Families of rows that turns and mirrors carry onto each other, the same ones carrying the whole set onto itself: the rest of each named row's family, in list order
5 families of 8 rows
vedar: [  0  11  -2  -2  -6  20 -13  12 -30  16 -33  -2  37  -1 -20]
gom: [  7  15 -20 -11 -11   8  12  17 -25  15 -14   5  24  -3 -18]
muteg: [ 19  24  -2 -17 -32  12  12  -5  -2 -20   0   3  28  -7   6]
tulaf: [-25  30  -8  15   8  10 -28 -44  32 -11   1 -25  -6  28  19]
Gosi: [-29  37 -10  25  29   8  -6 -25  28  32 -30 -15  -4   5   5]
dofub: [  1  21   1  -5 -10   5  25  10 -29  22 -14  -5  35  -7  -3]
fot: [-31  30  -8  18  33  11  -9 -29  21 -11 -18  -8 -15  24  32]
fes: [ -3  28  -7 -18 -18  23  30   7 -17  -5 -10   0  27 -15  17]
kele: [  6  11 -11 -20 -27  28 -17   9  -4 -10 -16 -13  19 -22  18]
Gofud: [  5  12 -11  -8 -26   9   6   4 -16 -14  19 -22  32   6  30]
voru: [-19  29  -4  28   2  20 -33 -23   8 -20 -27  -9 -11  21  43]
Gogam: [-20  24 -15  25 -11  24 -48 -47   5 -12 -16 -19   3  31  10]
Vebo: [-35  36  -2  30  36   1 -16 -29   9  20 -14 -11  -3  33   7]
takur: [-17  23  -5  27   8  13 -34 -48  28  -4  17 -17  -4  19  13]
pozip: [ -4  12 -13  -2 -22  19   5  -6 -30  -4  15 -14  49  25  -6]
firet: [-20  15 -16  35  11   6 -42 -37 -12  20 -29 -18   1  29   2]
Vem: [-17  13   0  39  30  10 -25 -43  11   8  -1  -5   4  34  -9]
sud: [  4  34 -14 -18 -18   7  13  24 -14   0 -10   7  19 -14   4]
sok: [-30  30   0  35  20   4 -20 -37  13 -14 -11 -15 -17   6  27]
tif: [-15  27 -26 -15  -4   5  17   5 -34  -3   2  -9  30  -6  29]
ralop: [  4   9 -13  -9 -25  22  15  -8 -21  19   2 -14  39   0 -19]
Mes: [ 14  16 -17 -21 -31  19   6  11  -5 -14  -2  -1  20  -5  -2]
bab: [-18  16 -11  24  19  14 -12 -46  29  16 -31 -21   8  23 -20]
kopip: [-27  20  -7  37   8  21 -29 -49  17 -14   2 -19 -11  16  11]
Sis: [ 13  14 -22 -14 -28  15   6 -20 -15   8   4  -2  38  -2 -23]
bopip: [-18  26  -2  24  19  25  -3 -19  45   1 -23 -13 -10   8  27]
Megin: [-23  27 -11  17  30   5 -18 -42  21 -15  -7  -5 -14   5  32]
rer: [ 12  19 -17 -14 -31  10  -1   6 -14   6   0  -7  31   2 -26]
Vit: [ -9  18 -13  -5   1  -9  13   0 -43   4 -10 -11  45  13  -1]
fuf: [-26  17   1  47  18   5 -28 -46   5   4  -8 -20  -4  24  -7]
med: [ 12  15  -4 -19 -38  14  12  -7  -6  -8   1 -19  32  -9   4]
Peki: [-32  42  -1  31  41  -3 -14 -36   5   4 -17   4  -1  17   7]
letoz: [-22   9 -11  27  22  13 -24 -45  17  11  -4 -23  -1  41  -5]
kener: [  4  31  -8  -9 -10  18  24  13 -15   4  -3  18  22 -14  14]
Geve: [ 13  17 -12  -3  -7  -3  14   4 -25  30  -7   5  31  -9 -12]
kez: [-12  34 -12 -19  -5  18  -6  17 -24   4 -35   2  25 -22  10]
pav: [  6  11  -5  -7 -34  35 -28   5 -11   7  -6 -16  36  -2 -14]
lito: [-17  33   1  23  -2  26 -16 -38  48  -6 -16 -22   7  23  -1]
Gid: [-33  35 -13  35  21  15 -29 -16 -11  17 -30  -2 -10  18  31]
bibe: [-38  30  -6  42  34   9 -16 -37   0   3 -16  -7 -12  13   8]

The rest of the family of kopip: gom, sud, sok, Mes, rer, fuf, bibe
The rest of the family of pav: vedar, kele, voru, Gogam, firet, kez, Gid
The rest of the family of Gosi: Gofud, pozip, tif, bab, bopip, Vit, lito
The rest of the family of fes: tulaf, dofub, fot, Vebo, ralop, med, letoz

Families of rows that turns and mirrors carry onto each other, the same ones carrying the whole set onto itself: the rest of each named row's family, in list order
7 families of 5 rows
zeg: [  3   7 -12  25 -31  15 -21 -13 -35  10  -7  15  33  -4   7   7  12  -5]
Geb: [  5  18 -30   0   4  24  14  36 -17  12 -30   5  23  14  29 -38  -6  -4]
fut: [  5  13  -4 -29 -15   3  25  22 -14   0 -20 -26 -35   4  -6 -16 -15   4]
nafi: [ -1 -10 -28 -10 -18 -20 -20   3  -3 -16  30 -50  20  14 -10 -15 -23 -32]
tovon: [ -3   5  -6  11 -44   7 -32 -12 -34   1  -2  11  29 -10   5  -2  19  -1]
fibo: [-10   3 -42  -7 -17   5 -26   6   5  -7  37 -50  11  14  -3 -18 -24 -20]
kolo: [-29  -3 -18 -39  -9   5  14  14 -14   6  -6 -19 -26  26   8  -3 -26   5]
nupo: [ 20 -40  -7  32  -5  12   0   8   3 -12   5 -24  -1 -14   7   3  -5 -39]
zoni: [  7 -41 -16  29  -7  10 -11   6   8 -16  22  -6  -1 -15  15  -6  10 -33]
zef: [ -2  12 -42 -10  -3  -5 -28   1  14 -16  25 -39  28  11  -5 -20 -24 -13]
solil: [ 14 -47  -2  29  -8  -2   5  16   1 -13 -12 -28  -3 -12   8  -6  -8 -36]
Pab: [-14  21  -7  -6   7  24  11  25 -23  17 -18   9  26  20  25 -42  -3  -7]
Lur: [  9  14 -35   2  15  15   1  37 -16  -3 -34  -4  18  12  27 -46  -2  -8]
nadob: [ -8   9 -16 -14   4  10  21  37 -12   7 -26  -6  25  13  16 -57  -4  -3]
vepo: [ 11  15 -14  37 -25  -5 -12  -2 -36  -4 -20  21  20   1   7  -5  12   5]
bulus: [ 16 -42 -18  27 -19  10  -4  12  -8 -22  11  -7   3 -13   5  -7  17 -42]
zuto: [-26   0 -14 -35 -24   2   3  14 -10  -5  -2 -25 -37   5 -12  -6 -11   6]
giseg: [  5  21 -42  -1 -14  21  -2  28 -20   9 -27   5  28   9  13 -56   4  -7]
filib: [  5 -44  -3  27  -9  17   2   7 -11 -19  -4  -8   3 -17   4  -6  18 -41]
Dele: [ 16  -5  -4  22 -43  -3  -4 -18 -36  -1 -15   7  26 -11  -1   4  10  -1]
Rep: [ 10 -29  -6  20   0  18   7  21   6  -7   1 -17  -8 -17  -4   4  14 -48]
rolag: [  0  12  -7  39  -9   1 -21  -9 -28   8 -13  22  15  -3  14   2  10  -4]
resip: [ -6  21  -9  -7  -2  21  13  34 -21  10 -25   5  22  19   5 -56  -1  -5]
dudur: [-12   5  12 -32 -17   0  18  15 -25  14  -8 -26 -21   7 -16  -2   1   8]
dad: [ 18 -34 -26  29 -17  15   4  14  -5 -22  -1 -33   0  -7  11 -13  -5 -54]
ris: [ -5  23 -16  28 -30  11 -11 -18 -34  -7  -2   3  28   7  10  16  10   3]
pubab: [-10  20 -20  27 -30  -5 -15  -6 -44  -2 -22  15  27   2  14  -1  11   3]
nolug: [-19   7 -13 -38 -23   8   9  19 -17  -9 -10 -27 -33  22  -5  -9 -26  -1]
fabid: [-15 -10 -29 -10 -14 -22 -19   6   7   1  40 -44  14  11   4 -11 -24 -21]
lelid: [ -7   0 -27   6   5  22  19  35  -6  15 -30  -4  38  19  12 -43 -10 -12]
rapa: [-19   4 -45  -3 -22  11 -27   5 -10 -17  31 -49  16  25   2 -26 -16 -16]
gado: [ -7   3 -29   6  -7 -17 -27   2   1 -21  29 -52  21   7  -1 -21 -18 -30]
tabi: [-20   4  -5 -34 -39   7  14  19  -4   6 -10 -12 -24   0   0   7 -14   9]
gazu: [-12   6  -4 -40 -16   5  19  17 -13  16  -5 -23 -22  12 -10  -2 -17  14]
vop: [ -7  10 -29 -15 -23   2 -22  -9 -12  -9  29 -51  13  16 -23 -23 -16 -20]

The rest of the family of zef: Rep, ris, lelid, tabi
The rest of the family of resip: nafi, vepo, bulus, nolug
The rest of the family of pubab: nadob, zuto, filib, gado
The rest of the family of giseg: fut, Dele, dad, vop
The rest of the family of solil: tovon, Lur, dudur, rapa

Families of rows that turns and mirrors carry onto each other, the same ones carrying the whole set onto itself: the rest of each named row's family, in list order
4 families of 8 rows
radat: [-11   6  22 -20  28   4  -2   3 -17  14  14  10 -40  -4  16  11 -32 -10
 -19 -18]
Bam: [-14  -9  -6  10  47 -16 -33  -6 -12 -29 -14  18 -13  15  31  24  15  -1
 -24  16]
sut: [-33  17  -2 -32   1  -8 -16  12 -19   4  11  26  37  -2  18   7  -7 -17
 -28  27]
geg: [-31   8   4 -32   2  -9 -23  13 -11   7  16  30  36  -3  23  13  -7 -19
 -25  27]
zuso: [-34  14   2 -41  -5  -3 -16   9 -14   5  17  26  27   2  21   4 -11 -10
 -30  31]
kud: [-28  -5  11 -29   7  -8   4  38  19  -3   3  -3 -19  15  14  19  13  39
 -33  25]
guda: [  2  -3  20   6  27   5  21 -21  23 -33 -10 -33 -34   3   5   1  16  17
 -10 -11]
Zub: [ -2  17  13   1  17   3  -6 -48 -14 -16   9   3  21 -10  25   2   1 -41
   0  -5]
Sazi: [-25 -11  -8  12  39 -11 -27  -6 -13 -32 -17  21 -10  16  22  27  22  -2
 -23  17]
baboz: [-21   9  22  -7  28   0  -3   8 -15  15  13   6 -42  -5  25  14 -27 -10
 -24 -19]
vefi: [-29  -9  10 -32  14  -1   4  35  22  -9  -5 -14 -17  14   9  12  13  41
 -28  26]
vegi: [-15  14  31 -36 -17  12  31  -4  24   4  19 -20  15 -16  -3 -11  -6  -1
 -10   1]
Mal: [ -1  16  13   7  16  -3  -7 -44 -10 -15  10  12  18 -14  20   2  -5 -43
  -6  -9]
gusub: [-13  -3   6  -4  -1  -7  -3 -16  25 -40 -11  -9  41  11   7  -2  32  12
 -13  38]
kov: [-40   7  -2 -38  -3  -2 -21  11 -12   7  15  21  33   1  21  11 -11 -14
 -33  25]
Non: [-17  13  14 -14  31   0  -3  15 -11   6  11   4 -43   1  23  16 -28  -9
 -26 -21]
nuna: [-19   0   2  -7   2  -7   0 -11  28 -39  -8 -12  42   4  12   2  40   7
 -15  36]
fodo: [-17 -10  -9  15  41 -11 -28  -6  -4 -27 -13  20 -15  24  28  27  15  -6
 -28  12]
nafut: [  5  -8  23  14  35  -2  14 -18  25 -31 -12 -29 -26  -3   7   9  20   8
  -5 -14]
temo: [  4 -11  26   6  28   4  14 -21  30 -30  -5 -30 -36   1  11   5  16  16
  -6 -10]
Vubir: [ -7  14  34 -42  -9   2  32  -7  22   6  17 -23   7 -10  -1 -12 -11  -3
  -8  -3]
rasat: [ -4  16  32 -38 -10   8  26  -3  25   7  22 -23  11 -16   5 -14 -13   0
 -11   1]
funek: [-13  16  33 -41 -13   9  26  -3  15   2  18 -23  16 -23   0 -14  -7   4
  -7   5]
sen: [ 10   0  26  11  33  -1  19 -19  24 -33 -10 -24 -32  -1   7   3  18  11
  -2  -8]
bal: [-23  -8 -11  15  38  -6 -35  -2 -11 -32 -12  20  -5  10  29  26  19   2
 -26  21]
losi: [-27 -10  10 -32   7   2   5  42  19 -10   2   2 -20  10  15  13  12  36
 -35  22]
dozan: [ -2  17  14   6  23  -6  -7 -50  -7 -16   2  -5  22  -9  13   1  -4 -39
   1  -4]
Kefa: [ -9  -3   1 -19   1  -3   1 -17  26 -40  -6  -9  43   4   4  -1  35   7
 -11  35]
libi: [-27 -11  11 -27  12  -5   5  40  25 -10  -4  -5 -20  10   3  12   7  39
 -34  22]
Dodu: [ -1  12  13   2  22   5  -7 -47  -7 -21   3  -1  20 -15  14  -6  -5 -41
  -1  -7]
rudip: [-12  -7  10 -11  -2  -4   2 -23  24 -31  -6  -8  44   1   4  -3  37   7
  -8  38]
bik: [-16  10  18 -22  31   4   0   7 -14  15  16   7 -40 -10  21  16 -23 -14
 -21 -21]

The rest of the family of Kefa: Zub, Sazi, baboz, kov, rasat, sen, libi
The rest of the family of Bam: sut, kud, vegi, gusub, temo, Dodu, bik
The rest of the family of guda: radat, geg, nuna, fodo, funek, losi, dozan

